In the data rows, 128 means zero.
Each row of this table is followed by its label. One hidden rule gives the labels. It looks at one to three of the table's principal directions, none of them among the few with the most spread.
(102, 151, 170, 125, 94, 181, 127, 168, 112, 51, 108, 177, 185, 95, 151, 145, 69, 134, 82, 100, 115, 151, 114, 116, 96, 153, 160, 175, 120, 174, 112, 122, 170) f
(151, 123, 108, 113, 152, 120, 131, 120, 110, 160, 156, 117, 102, 125, 122, 145, 141, 93, 135, 144, 124, 113, 138, 136, 138, 121, 128, 110, 151, 126, 141, 137, 103) k
(90, 131, 154, 131, 119, 138, 149, 100, 161, 129, 85, 124, 128, 95, 106, 109, 114, 164, 127, 78, 138, 133, 106, 114, 153, 122, 144, 128, 82, 119, 88, 97, 117) k
(125, 129, 100, 111, 118, 130, 133, 121, 93, 139, 95, 81, 108, 129, 125, 141, 97, 112, 139, 138, 104, 98, 140, 113, 126, 105, 122, 136, 113, 161, 108, 99, 101) k
(124, 141, 174, 117, 132, 161, 129, 138, 136, 100, 123, 163, 166, 91, 130, 139, 97, 158, 101, 97, 126, 115, 108, 136, 111, 168, 107, 145, 96, 116, 116, 111, 120) k
(127, 103, 172, 179, 33, 120, 136, 192, 211, 85, 200, 190, 255, 58, 172, 130, 116, 165, 35, 117, 198, 135, 122, 106, 0, 177, 115, 177, 118, 101, 129, 122, 154) k
(139, 0, 151, 177, 173, 168, 218, 81, 83, 203, 172, 103, 21, 94, 83, 132, 255, 120, 167, 100, 119, 135, 154, 185, 200, 145, 189, 60, 247, 71, 206, 139, 127) f
(106, 167, 76, 105, 127, 106, 100, 117, 116, 137, 102, 75, 84, 199, 119, 112, 107, 91, 163, 160, 102, 140, 150, 109, 170, 68, 162, 121, 143, 181, 103, 140, 133) f
(186, 123, 126, 137, 146, 111, 100, 161, 121, 130, 156, 153, 128, 138, 137, 129, 127, 116, 115, 164, 126, 108, 115, 144, 72, 188, 68, 136, 140, 98, 163, 147, 135) f
(132, 117, 111, 120, 141, 157, 143, 120, 68, 140, 109, 84, 88, 117, 115, 155, 116, 115, 136, 143, 92, 113, 138, 110, 163, 140, 144, 120, 160, 155, 145, 124, 126) g
(102, 139, 141, 123, 85, 163, 123, 152, 113, 92, 133, 145, 183, 129, 147, 132, 106, 165, 104, 119, 114, 111, 151, 130, 91, 135, 97, 172, 103, 142, 116, 132, 154) g
(128, 151, 103, 118, 139, 98, 122, 111, 148, 163, 137, 134, 123, 124, 117, 113, 131, 126, 129, 125, 144, 126, 118, 106, 156, 106, 109, 119, 108, 126, 102, 136, 128) k
(122, 149, 90, 159, 75, 106, 92, 172, 115, 73, 154, 148, 200, 166, 184, 132, 137, 132, 105, 174, 146, 173, 151, 91, 111, 107, 121, 160, 154, 170, 153, 175, 212) f
(137, 84, 222, 201, 69, 182, 140, 197, 172, 56, 202, 229, 200, 66, 153, 120, 153, 136, 60, 92, 172, 185, 110, 155, 39, 206, 189, 160, 194, 99, 170, 166, 199) k
(94, 177, 89, 140, 46, 94, 62, 175, 148, 78, 157, 155, 225, 175, 176, 116, 106, 148, 89, 164, 143, 151, 164, 96, 79, 111, 79, 186, 103, 161, 111, 177, 188) k
(110, 83, 130, 144, 117, 155, 191, 91, 136, 207, 169, 154, 99, 35, 84, 132, 183, 144, 121, 86, 158, 134, 127, 105, 170, 133, 175, 97, 147, 95, 132, 151, 124) k
(159, 93, 159, 149, 155, 130, 134, 126, 142, 129, 139, 135, 97, 129, 120, 128, 165, 114, 147, 129, 140, 144, 117, 168, 116, 158, 157, 100, 160, 84, 171, 133, 105) k
(138, 116, 75, 97, 147, 140, 129, 105, 15, 165, 106, 73, 52, 133, 113, 157, 134, 51, 160, 143, 61, 101, 160, 136, 178, 88, 116, 125, 148, 177, 122, 144, 105) g
(154, 92, 100, 144, 104, 142, 114, 158, 59, 145, 182, 111, 137, 119, 142, 152, 141, 113, 101, 159, 97, 81, 173, 135, 99, 165, 50, 154, 171, 137, 155, 151, 137) k
(148, 119, 137, 174, 95, 150, 130, 165, 131, 98, 151, 144, 130, 117, 132, 111, 134, 111, 103, 138, 142, 158, 116, 116, 92, 157, 178, 154, 180, 136, 158, 165, 199) g
(132, 121, 141, 125, 160, 143, 174, 100, 143, 142, 114, 110, 103, 91, 106, 139, 138, 138, 133, 116, 143, 138, 102, 110, 163, 135, 188, 103, 136, 109, 147, 116, 124) k
(128, 138, 100, 117, 144, 129, 128, 107, 106, 144, 122, 87, 96, 156, 117, 128, 147, 124, 154, 145, 113, 121, 145, 127, 166, 106, 131, 121, 133, 129, 139, 146, 130) g
(117, 143, 96, 121, 118, 105, 92, 133, 105, 104, 109, 104, 145, 195, 154, 126, 126, 137, 146, 157, 108, 121, 160, 140, 128, 99, 78, 144, 110, 146, 129, 129, 132) g
(137, 165, 66, 108, 144, 98, 94, 114, 78, 152, 117, 85, 88, 171, 124, 126, 133, 88, 158, 171, 97, 137, 137, 94, 192, 89, 105, 117, 137, 166, 120, 172, 152) f
(138, 183, 106, 59, 203, 204, 126, 96, 22, 137, 156, 57, 65, 124, 93, 187, 124, 67, 126, 146, 50, 101, 159, 133, 246, 141, 157, 130, 179, 157, 162, 200, 126) k
(251, 116, 119, 160, 195, 131, 107, 166, 93, 129, 178, 138, 76, 155, 131, 138, 169, 93, 139, 209, 131, 127, 101, 153, 95, 226, 118, 113, 217, 74, 252, 194, 172) k
(159, 123, 133, 134, 155, 139, 118, 137, 108, 117, 141, 109, 107, 152, 131, 139, 140, 118, 139, 156, 115, 125, 132, 146, 133, 156, 131, 118, 169, 117, 171, 141, 130) f
(122, 131, 121, 124, 118, 133, 125, 132, 116, 141, 137, 138, 138, 98, 123, 137, 108, 126, 105, 119, 123, 113, 129, 112, 130, 142, 106, 139, 123, 142, 111, 125, 123) f
(138, 124, 150, 130, 147, 120, 129, 117, 160, 137, 121, 116, 119, 140, 119, 116, 138, 157, 146, 128, 137, 118, 116, 141, 123, 146, 113, 109, 113, 88, 135, 113, 103) k
(123, 94, 175, 193, 48, 163, 138, 160, 140, 94, 118, 140, 114, 88, 117, 86, 135, 97, 118, 92, 138, 173, 105, 125, 72, 137, 203, 157, 153, 137, 114, 151, 180) f
(112, 154, 104, 142, 84, 189, 91, 183, 44, 45, 134, 122, 154, 166, 159, 151, 89, 104, 95, 160, 80, 146, 173, 121, 125, 146, 157, 195, 195, 211, 160, 175, 214) f
(112, 134, 126, 118, 131, 151, 154, 104, 122, 158, 114, 94, 99, 107, 101, 129, 123, 149, 144, 124, 120, 122, 122, 91, 174, 122, 158, 108, 132, 134, 117, 125, 130) f
(122, 109, 154, 129, 151, 134, 151, 118, 146, 132, 125, 147, 102, 123, 118, 128, 142, 115, 143, 110, 137, 156, 117, 145, 147, 120, 191, 94, 158, 126, 134, 113, 116) g
(91, 178, 115, 104, 80, 146, 123, 124, 122, 127, 33, 110, 128, 87, 96, 100, 25, 161, 107, 95, 100, 90, 91, 66, 101, 142, 86, 189, 14, 160, 40, 96, 137) g
(120, 147, 119, 137, 127, 70, 98, 133, 179, 112, 137, 159, 168, 194, 158, 97, 160, 156, 144, 147, 160, 164, 128, 132, 127, 93, 100, 117, 110, 112, 128, 145, 160) f
(138, 111, 150, 118, 169, 132, 141, 107, 142, 154, 142, 132, 113, 126, 113, 130, 153, 152, 139, 115, 130, 105, 127, 162, 142, 149, 103, 104, 124, 82, 143, 116, 93) k
(194, 64, 202, 189, 185, 141, 178, 113, 213, 172, 214, 199, 103, 41, 94, 113, 218, 139, 111, 82, 213, 147, 75, 177, 124, 210, 180, 77, 187, 6, 199, 142, 109) f
(95, 176, 106, 92, 121, 107, 101, 133, 120, 78, 76, 107, 167, 177, 160, 143, 75, 128, 133, 146, 110, 138, 139, 110, 134, 78, 127, 144, 88, 185, 97, 99, 122) f
(135, 119, 117, 132, 108, 120, 130, 126, 104, 147, 119, 142, 119, 94, 128, 128, 137, 101, 135, 118, 130, 137, 116, 112, 126, 107, 121, 125, 112, 140, 108, 141, 128) f
(132, 88, 133, 151, 120, 103, 137, 121, 158, 160, 116, 124, 90, 154, 113, 90, 154, 137, 163, 124, 137, 123, 127, 153, 97, 119, 122, 108, 126, 98, 122, 107, 110) k
(90, 204, 60, 112, 93, 41, 61, 149, 208, 98, 196, 134, 234, 232, 192, 119, 120, 134, 110, 182, 181, 152, 186, 108, 127, 31, 110, 142, 126, 173, 102, 142, 140) f
(126, 114, 129, 183, 85, 113, 127, 146, 188, 149, 200, 191, 169, 91, 132, 97, 162, 152, 92, 111, 192, 152, 123, 107, 115, 140, 132, 132, 158, 109, 127, 155, 170) k
(119, 189, 92, 57, 170, 175, 108, 123, 18, 102, 112, 94, 109, 142, 133, 187, 77, 64, 122, 146, 53, 115, 156, 120, 205, 103, 142, 147, 149, 214, 123, 153, 130) k
(127, 98, 164, 131, 109, 164, 126, 149, 88, 107, 90, 172, 136, 80, 124, 137, 89, 130, 102, 86, 96, 101, 116, 160, 68, 184, 77, 168, 86, 126, 108, 100, 107) g
(117, 126, 105, 154, 105, 100, 148, 91, 174, 196, 118, 89, 90, 84, 84, 87, 141, 141, 135, 109, 160, 128, 101, 69, 165, 112, 139, 111, 105, 109, 88, 128, 128) k
(121, 81, 138, 135, 128, 142, 171, 99, 110, 183, 100, 130, 71, 74, 90, 123, 147, 127, 152, 95, 121, 125, 111, 121, 145, 131, 150, 98, 123, 115, 114, 112, 105) f
(122, 155, 110, 141, 110, 141, 120, 152, 128, 82, 145, 172, 170, 131, 154, 137, 121, 120, 101, 135, 153, 166, 134, 117, 125, 117, 179, 158, 152, 161, 150, 156, 183) k
(90, 91, 92, 134, 84, 30, 135, 83, 138, 168, 13, 100, 69, 172, 124, 67, 170, 97, 221, 116, 127, 182, 108, 111, 126, 0, 129, 89, 42, 145, 51, 103, 114) g
(130, 161, 136, 126, 161, 130, 105, 138, 158, 54, 160, 147, 188, 187, 171, 157, 152, 147, 123, 157, 160, 168, 151, 163, 143, 126, 174, 128, 159, 112, 198, 152, 141) g
(124, 120, 191, 136, 143, 130, 139, 143, 202, 77, 135, 170, 183, 133, 152, 136, 122, 170, 115, 114, 170, 149, 112, 162, 85, 154, 168, 114, 128, 92, 152, 84, 102) g
(106, 150, 104, 132, 114, 171, 114, 131, 80, 98, 134, 96, 106, 150, 116, 131, 132, 98, 115, 137, 94, 147, 162, 129, 169, 130, 174, 166, 170, 160, 150, 190, 182) g
(136, 131, 148, 139, 106, 144, 146, 122, 154, 141, 141, 148, 152, 62, 118, 122, 131, 148, 108, 96, 159, 116, 103, 111, 108, 140, 121, 141, 88, 98, 113, 133, 124) f
(116, 141, 90, 113, 122, 121, 108, 132, 102, 125, 165, 143, 157, 128, 144, 155, 127, 99, 98, 133, 125, 122, 167, 139, 137, 110, 109, 152, 135, 153, 129, 149, 120) g
(112, 167, 84, 102, 159, 141, 92, 124, 63, 53, 95, 95, 138, 198, 160, 176, 114, 97, 136, 161, 95, 150, 174, 157, 181, 99, 159, 154, 147, 179, 173, 143, 130) g
(117, 143, 99, 129, 113, 93, 102, 129, 115, 128, 97, 146, 135, 145, 136, 110, 125, 132, 134, 137, 121, 147, 119, 103, 135, 114, 82, 138, 92, 143, 106, 147, 162) f
(169, 94, 113, 147, 180, 146, 117, 146, 89, 130, 204, 182, 96, 126, 128, 160, 164, 57, 101, 135, 130, 138, 157, 196, 144, 173, 163, 126, 237, 126, 203, 164, 125) k
(103, 134, 100, 121, 105, 100, 135, 114, 128, 157, 150, 153, 154, 93, 133, 136, 156, 122, 115, 125, 146, 158, 130, 84, 160, 92, 124, 117, 113, 139, 108, 166, 150) k
(154, 108, 122, 115, 146, 121, 135, 108, 94, 188, 119, 100, 69, 125, 104, 116, 145, 111, 168, 128, 100, 92, 122, 134, 140, 116, 80, 100, 116, 116, 108, 123, 97) g
(96, 89, 117, 182, 65, 148, 181, 161, 174, 126, 255, 208, 187, 65, 139, 135, 198, 98, 36, 115, 200, 201, 165, 111, 109, 123, 255, 153, 246, 137, 178, 212, 233) k
(168, 107, 151, 120, 179, 106, 163, 93, 165, 175, 111, 101, 81, 93, 101, 126, 139, 115, 156, 112, 150, 106, 86, 139, 129, 128, 142, 81, 108, 80, 124, 79, 55) g
(103, 121, 229, 144, 81, 167, 148, 176, 188, 24, 112, 218, 248, 35, 165, 155, 66, 162, 42, 65, 167, 161, 83, 132, 26, 192, 168, 176, 82, 121, 115, 80, 129) k
(119, 164, 93, 110, 89, 101, 127, 120, 134, 166, 121, 95, 144, 92, 122, 122, 95, 127, 119, 137, 133, 109, 114, 50, 131, 92, 98, 134, 78, 155, 68, 130, 130) k
(58, 152, 132, 146, 32, 89, 126, 143, 227, 83, 116, 140, 239, 142, 164, 97, 110, 200, 101, 119, 184, 163, 135, 82, 68, 77, 139, 162, 56, 132, 80, 110, 160) g
(116, 118, 183, 163, 101, 174, 143, 156, 164, 98, 128, 180, 150, 78, 114, 111, 101, 169, 86, 93, 146, 146, 96, 117, 93, 202, 164, 150, 139, 113, 131, 124, 169) g
(137, 135, 113, 139, 68, 163, 61, 204, 1, 76, 133, 150, 138, 149, 160, 134, 86, 66, 99, 158, 42, 129, 155, 120, 89, 159, 53, 193, 169, 216, 115, 189, 212) g
(87, 156, 92, 142, 50, 123, 92, 153, 85, 80, 86, 93, 130, 183, 146, 94, 111, 95, 137, 147, 89, 170, 149, 91, 125, 66, 142, 176, 124, 206, 88, 173, 214) g
(126, 117, 149, 138, 119, 130, 140, 134, 154, 130, 121, 170, 135, 95, 116, 115, 123, 144, 109, 106, 143, 136, 102, 127, 94, 162, 129, 137, 105, 103, 123, 128, 139) k
(123, 111, 120, 147, 86, 154, 136, 125, 78, 158, 92, 93, 59, 112, 95, 98, 127, 103, 158, 120, 91, 131, 120, 95, 141, 116, 146, 130, 138, 159, 96, 149, 160) k
(125, 78, 135, 162, 119, 127, 152, 121, 126, 142, 143, 164, 117, 96, 124, 127, 185, 122, 129, 111, 151, 165, 127, 139, 133, 133, 160, 112, 155, 105, 157, 151, 145) k
(103, 185, 95, 103, 82, 70, 77, 134, 167, 157, 125, 117, 144, 166, 130, 91, 90, 122, 142, 150, 129, 127, 129, 77, 116, 73, 84, 125, 76, 160, 47, 139, 122) f
(146, 122, 139, 189, 99, 150, 120, 167, 178, 85, 206, 137, 161, 134, 138, 117, 155, 133, 80, 148, 174, 154, 144, 140, 88, 182, 189, 161, 206, 97, 198, 177, 185) g
(104, 209, 41, 172, 51, 32, 85, 149, 248, 94, 155, 129, 217, 206, 173, 78, 145, 169, 119, 205, 233, 215, 130, 30, 112, 54, 187, 147, 116, 141, 142, 193, 236) k
Which label does each new row get?
(107, 155, 127, 127, 120, 137, 134, 100, 142, 166, 125, 101, 96, 108, 92, 103, 137, 141, 143, 117, 129, 144, 110, 76, 195, 114, 154, 106, 124, 128, 98, 161, 151) >> f
(109, 189, 78, 134, 124, 55, 94, 119, 224, 134, 191, 128, 180, 157, 145, 115, 136, 119, 103, 152, 202, 168, 140, 87, 174, 72, 166, 116, 145, 140, 116, 151, 135) >> f
(138, 121, 118, 130, 162, 124, 138, 109, 140, 146, 142, 106, 94, 146, 112, 125, 152, 119, 140, 136, 135, 127, 134, 146, 156, 127, 157, 110, 158, 109, 154, 131, 117) >> k
(138, 148, 124, 121, 111, 117, 96, 141, 97, 103, 74, 128, 142, 141, 143, 119, 101, 138, 138, 138, 102, 118, 110, 117, 96, 136, 54, 156, 62, 133, 107, 131, 141) >> g
(142, 112, 130, 121, 132, 116, 134, 118, 122, 170, 99, 108, 93, 123, 109, 110, 116, 139, 154, 124, 111, 90, 111, 123, 115, 133, 75, 113, 96, 116, 97, 96, 98) >> f
(119, 66, 131, 145, 122, 58, 168, 96, 199, 194, 96, 106, 87, 132, 105, 82, 159, 143, 166, 111, 157, 121, 109, 134, 94, 90, 122, 83, 93, 85, 91, 64, 79) >> f
(135, 100, 154, 133, 145, 153, 158, 123, 126, 130, 117, 133, 116, 91, 116, 143, 126, 141, 122, 112, 129, 121, 114, 137, 121, 166, 150, 119, 136, 107, 149, 105, 110) >> f
(132, 145, 138, 100, 196, 128, 129, 93, 135, 141, 126, 104, 91, 168, 112, 125, 152, 133, 163, 127, 115, 124, 128, 159, 193, 115, 131, 93, 134, 104, 140, 129, 105) >> k
(149, 135, 96, 78, 178, 125, 139, 83, 50, 212, 82, 58, 34, 104, 82, 138, 111, 95, 170, 134, 63, 76, 109, 91, 203, 117, 70, 91, 104, 147, 87, 117, 88) >> g
(127, 111, 166, 138, 130, 97, 133, 134, 205, 125, 139, 172, 161, 114, 134, 115, 124, 148, 109, 103, 169, 132, 107, 152, 76, 146, 123, 119, 103, 89, 115, 88, 93) >> f
(142, 32, 163, 181, 77, 136, 171, 116, 112, 209, 75, 115, 21, 83, 74, 66, 169, 127, 197, 93, 111, 125, 91, 122, 89, 133, 130, 85, 123, 97, 92, 109, 117) >> f
(135, 116, 130, 137, 117, 103, 120, 138, 161, 163, 149, 154, 117, 134, 116, 96, 130, 127, 129, 124, 139, 117, 122, 134, 95, 134, 99, 122, 127, 113, 104, 125, 124) >> f
(130, 124, 134, 105, 180, 134, 143, 106, 112, 117, 93, 127, 102, 135, 122, 145, 125, 115, 139, 114, 114, 126, 121, 162, 151, 127, 144, 121, 118, 123, 141, 104, 101) >> g
(150, 155, 124, 118, 144, 169, 72, 185, 60, 64, 181, 147, 168, 169, 169, 177, 96, 107, 89, 175, 86, 118, 169, 152, 124, 185, 98, 160, 204, 172, 182, 162, 158) >> g
(95, 138, 94, 116, 108, 125, 137, 110, 98, 154, 88, 99, 110, 117, 114, 128, 109, 139, 139, 131, 108, 128, 130, 74, 169, 104, 126, 125, 108, 164, 97, 125, 142) >> g
(176, 146, 116, 139, 125, 106, 79, 161, 117, 101, 120, 104, 117, 174, 143, 119, 110, 97, 138, 178, 114, 126, 118, 131, 80, 153, 99, 144, 135, 127, 150, 150, 138) >> k
(136, 122, 65, 109, 184, 129, 107, 120, 42, 115, 126, 93, 69, 216, 142, 165, 146, 58, 165, 173, 83, 135, 188, 179, 193, 86, 165, 116, 213, 184, 182, 138, 117) >> f
(122, 147, 133, 112, 175, 100, 110, 111, 180, 120, 149, 114, 142, 210, 143, 121, 152, 161, 159, 146, 144, 126, 151, 169, 158, 101, 119, 96, 137, 101, 145, 108, 95) >> f
(107, 151, 104, 139, 106, 125, 101, 145, 112, 69, 138, 122, 166, 198, 169, 136, 153, 131, 140, 167, 130, 178, 166, 125, 149, 87, 164, 139, 164, 162, 165, 171, 184) >> k
(150, 85, 197, 158, 147, 156, 148, 153, 169, 93, 148, 201, 140, 93, 125, 130, 137, 135, 94, 95, 155, 145, 102, 187, 63, 208, 166, 135, 154, 75, 173, 114, 124) >> k
(87, 166, 124, 112, 133, 96, 104, 111, 166, 87, 101, 103, 158, 210, 150, 116, 142, 161, 158, 147, 134, 168, 144, 128, 163, 76, 143, 116, 104, 130, 126, 135, 141) >> k
(174, 119, 98, 60, 228, 142, 134, 77, 14, 228, 114, 64, 19, 113, 82, 165, 124, 85, 172, 134, 42, 33, 133, 146, 219, 140, 24, 81, 128, 131, 113, 107, 44) >> f
(119, 125, 121, 131, 127, 122, 125, 125, 124, 133, 125, 138, 128, 125, 127, 128, 131, 129, 125, 125, 128, 136, 130, 123, 141, 129, 123, 126, 129, 133, 125, 130, 131) >> f
(127, 108, 142, 114, 150, 146, 181, 97, 132, 178, 118, 139, 99, 66, 96, 134, 136, 143, 135, 96, 137, 115, 102, 113, 150, 132, 151, 99, 111, 106, 117, 108, 105) >> f
(143, 124, 151, 133, 153, 114, 127, 131, 183, 137, 187, 151, 156, 134, 131, 116, 149, 146, 105, 116, 157, 109, 130, 163, 114, 147, 96, 126, 138, 85, 136, 121, 116) >> g
(116, 113, 69, 106, 164, 65, 138, 77, 107, 177, 89, 104, 65, 165, 115, 119, 173, 80, 177, 133, 118, 149, 136, 138, 185, 49, 132, 95, 110, 137, 115, 131, 109) >> g
(133, 116, 164, 126, 149, 159, 150, 138, 126, 106, 188, 181, 180, 84, 149, 174, 159, 142, 92, 121, 148, 149, 132, 139, 140, 162, 151, 116, 166, 108, 176, 152, 138) >> f
(117, 70, 116, 109, 218, 110, 193, 31, 146, 211, 108, 76, 60, 143, 90, 135, 209, 181, 196, 101, 142, 87, 150, 184, 221, 91, 121, 53, 112, 52, 156, 64, 28) >> g
(135, 106, 154, 143, 116, 154, 141, 161, 124, 105, 156, 183, 167, 79, 135, 139, 116, 136, 66, 109, 131, 121, 119, 139, 75, 192, 109, 167, 136, 116, 145, 135, 161) >> k
(135, 152, 102, 96, 174, 137, 125, 115, 96, 125, 144, 90, 117, 167, 134, 159, 137, 119, 139, 162, 107, 118, 155, 136, 178, 118, 136, 116, 159, 137, 164, 145, 124) >> k
(137, 109, 177, 110, 153, 148, 156, 121, 136, 141, 111, 151, 117, 85, 118, 143, 111, 133, 138, 96, 128, 113, 99, 144, 114, 144, 140, 99, 112, 113, 113, 80, 74) >> f
(122, 157, 75, 89, 143, 130, 100, 122, 40, 123, 101, 83, 114, 153, 137, 162, 95, 89, 132, 153, 70, 103, 159, 116, 177, 102, 84, 146, 124, 190, 114, 132, 121) >> k
(173, 90, 105, 120, 197, 101, 160, 77, 111, 210, 116, 116, 38, 87, 83, 132, 172, 87, 157, 118, 132, 109, 101, 147, 167, 137, 120, 84, 122, 79, 147, 125, 75) >> g
(119, 223, 101, 77, 159, 138, 46, 162, 102, 20, 127, 133, 208, 188, 172, 181, 41, 111, 65, 163, 97, 116, 162, 154, 124, 165, 90, 203, 109, 172, 150, 142, 124) >> k
(198, 125, 112, 159, 135, 79, 123, 123, 183, 184, 144, 102, 98, 102, 105, 97, 142, 124, 136, 155, 175, 104, 82, 99, 88, 162, 96, 110, 110, 65, 140, 133, 109) >> g
(115, 149, 95, 137, 104, 70, 108, 114, 191, 168, 149, 103, 137, 145, 118, 89, 139, 143, 125, 139, 159, 125, 130, 95, 133, 101, 94, 125, 99, 109, 94, 140, 128) >> k
